In the rows, zero is written as 128.
One turn moves each row of this set onto another row. After a few examples, where does it send each row asked below?
vizi: [ 94 122 138 108 157 125 125 113 114 124 179 135 115 119 114 134 116 105
 125 130 127 151 140 146 131 162  70 145 110 125 117 109 140 116 146 114
 101 104 151 121 144 134 117 132]
Bafil: [117 145 153  89 129 125 127 150 110 127 162 135 141 137 143 143 158 121
 106 133 121 121 168 120 152 170 107 133 135 117 100 135 156 137 139 143
  83 142 163 105 117 142  93 137]
Zolu: [ 88 104 131 108 119 133 106 124  97 141 155 119 117 112 160 151 136 104
 116 121 127 139 132 141 134 155  76 144 141 115 133 107 128 125 146 133
 123 122 133 119 149 149  96 150]
mero: [107 131 154 107 156 137 119 142 109 145 146 113 147 161 140 154 141 127
 121 147 140 132 144 151 112 147 106 152 141 114  98 117 159 130 124  94
  90 117 129 102 130 121 100 141]
reber: [128 146 112 105 116 127 127 163 136 150 130 131 122 122 137 162 138 117
 126 113 107 145 131 139 127 153  90 146 119 102 140 137 126 121 161  95
 116 143 154  93 159 133 115 139]
feku: [130 151 104 143 132 119 105 132 114 110 160 132 140 126 144 142 140 102
 124 115 137 136 166 144 155 153 113 147 158 102 123 139 125 114 128  89
  98 130 138 120 160 136 107 156]
tafe: [100 126 115 113 128 147 105 124 113 130 147 131 155 141 136 171 138 114
 124 142 115 134 163 145 116 134 127 168 122 109 115 111 152 121 119 103
 100 134 149 134 138 116  96 153]
Gezi: [128 152 150 112 136 136 123 137 106 148 144 125 122 105 130 160 148 113
 121 147 125 131 154 134 111 128  95 155 131 137 102 134 160 149 117  93
 102 118 121  95 131 127  95 110]
Nek: [124 133 135 135 112 121 150 122 105 129 125 143 135 110 111 143 157  98
 125 145 121 105 150 110 148 167 107 130 128 107 127 132 150 140 139 103
 120 125 155 104 128 113 119 163]
buvu: [101 126 151  98 124 143 135 147 118 137 163 136 126 119 152 151 139  97
 104 113  99 118 138 112 156 158  94 155 133 120  98 101 157 136 139 107
 131 114 170 117 151 155  82 142]
Fut: [128 129 135 128 129 114 105 144 134 122 140 126 126  99 138 112 152 113
  98 131 104 145 152 141 170 160 112 155 148 110 125 119 164  96 143 102
  86 114 142 130 144 133 135 128]
Pake: [125 132 132 125 112 136 134 128 138  79 139 111 153 119 148 119 162 135
 105 119 116 131 141 119 131 154  94 147 131 107 135 124 149 116 146 125
 104 103 147 108 139 106 116 128]
dorag: [117 142 141  97 128 145 130 150 121  88 162 112 166 136 122 128 157 128
 119 133 110 133 145 161 136 152  93 115 139 124 123 131 142 128 108 100
  97  92 138 124 127 133 107 151]
tafeg: [118 126 143 127 135 107 106 164 149 119 143 127 132 111 141 118 171 105
 114 123 103 147 135 123 152 148 114 146 147 126 132 122 163 121 161 103
  73 111 147 112 152 127 102 147]
febus: [130 113 140 104 129 117 119 157 123 122 142 128 136 109 142 131 126  98
 110 121  95 144 130 170  95 175 100 156 148 120 137 142 135 109 115 105
 119 135 135 120 140 148  97 133]
Nit: [111 132 116  88 131 117 131 153 136 116 156 126 154 123 130 161 147  88
  92 148 102 140 157 160 132 142  98 135 128  96 139  95 147 126 123 109
  91  99 124 117 152 131 108 155]
bol: [140 128 128 122 111 119 123 128 133 117 178 134 163 114 142 150 133  95
 107 112 123 116 135 159 143 137 111 145 167 115 130 104 133 123 130  94
 142 121 141 110 147 111 112 139]
dov: [136 135 148 132 133 129 136 142 133 136 151 180 138  88 127 142 149 105
 143 135 115 108 155 140 134 137  95 152 148 105 145 123 158 128 129  96
 111 115 154  95 131 146 113 136]
beno: [133 109 139 119 132 128 120 163 108 125 130 119 137 106 117 134 129 106
  99 135  88 135 145 149 134 133 109 136 150 126 107 143 155 143 141 114
  82 110 145  71 154 128  96 145]
Dez: [121 141 131 107 118 140 142 124 151 132 150 147 147 138 131 135 144  86
 140 113 114 136 119 140 121 168 105 130 130 114 113 135 144  99 138  92
 126 111 146 111 139 164 104 141]
fasup: [100 133 146 131 101 120 117 113 127 137 183 126 121 128  92 133 142 127
 114 155 111 140 151 144 131 154 105 136 157 119 110 129 134 127 134 129
 108 115 142 130 140 119 103 142]
Gugod: [115 132 157  94 133 137 119 166 109 115 171 143 109 113 123 142 132 117
 106 103 131 124 144 133 119 150  88 159 117 117 112 125 135 119 137 117
 115 118 177 108 164 123 100 120]
Vol: [126 133 132 128 106 136 123 117  96 150 171 137 142 122 143 144 152 135
 125 129 105 140 163 126 137 151  79 145 170 135 113 145 162 141 145 135
  98 130 148 113 148 142  93 144]
Femu: [134 118 139  97 131 134 159 136 147 121 139 123 139 122 130 143 118 102
  89 145 108 150 135 144 130 178  83 144 120 119 126 126 143 147 144  88
 114 136 156 107 126 132 119 133]
Limi: [122 117 145 128  93 124 133 126 105 102 140 123 153 126 139 116 185  95
 113 128 119 138 131 121 140 159  89 155 139 115 140 134 148 114 143 107
 106 103 147 100 135 114 115 114]
pedi: [131 113 133 100 144 121 144 150 119 116 118 145 149 135 131 144 147 104
 119 129 129 122 154 152 125 136  76 143 141 118 108 118 137 117 166 116
  96 106 136  69 133 131 116 142]
tira: [115 136 136 106 115 102 121 136 119 106 176 116 134 136 124 143 129 111
 118 147 107 117 157 133 135 157 107 158 123 113  87 132 126 120 123 139
  74 131 150 109 162 114 101 124]
Zigap: [138 138 132 110 112 137 118 108 106 132 147 121 126 110 109 172 139 112
 119 131 120 124 153 134 124 126 133 152 136 133 104 109 154 131 146  89
 120 135 147 126 115 126  97 134]

Bafil -> tira
Femu -> febus
Now these:
Limi -> tafeg
Gezi -> mero
bol -> dov
vizi -> Zolu
feku -> Nek

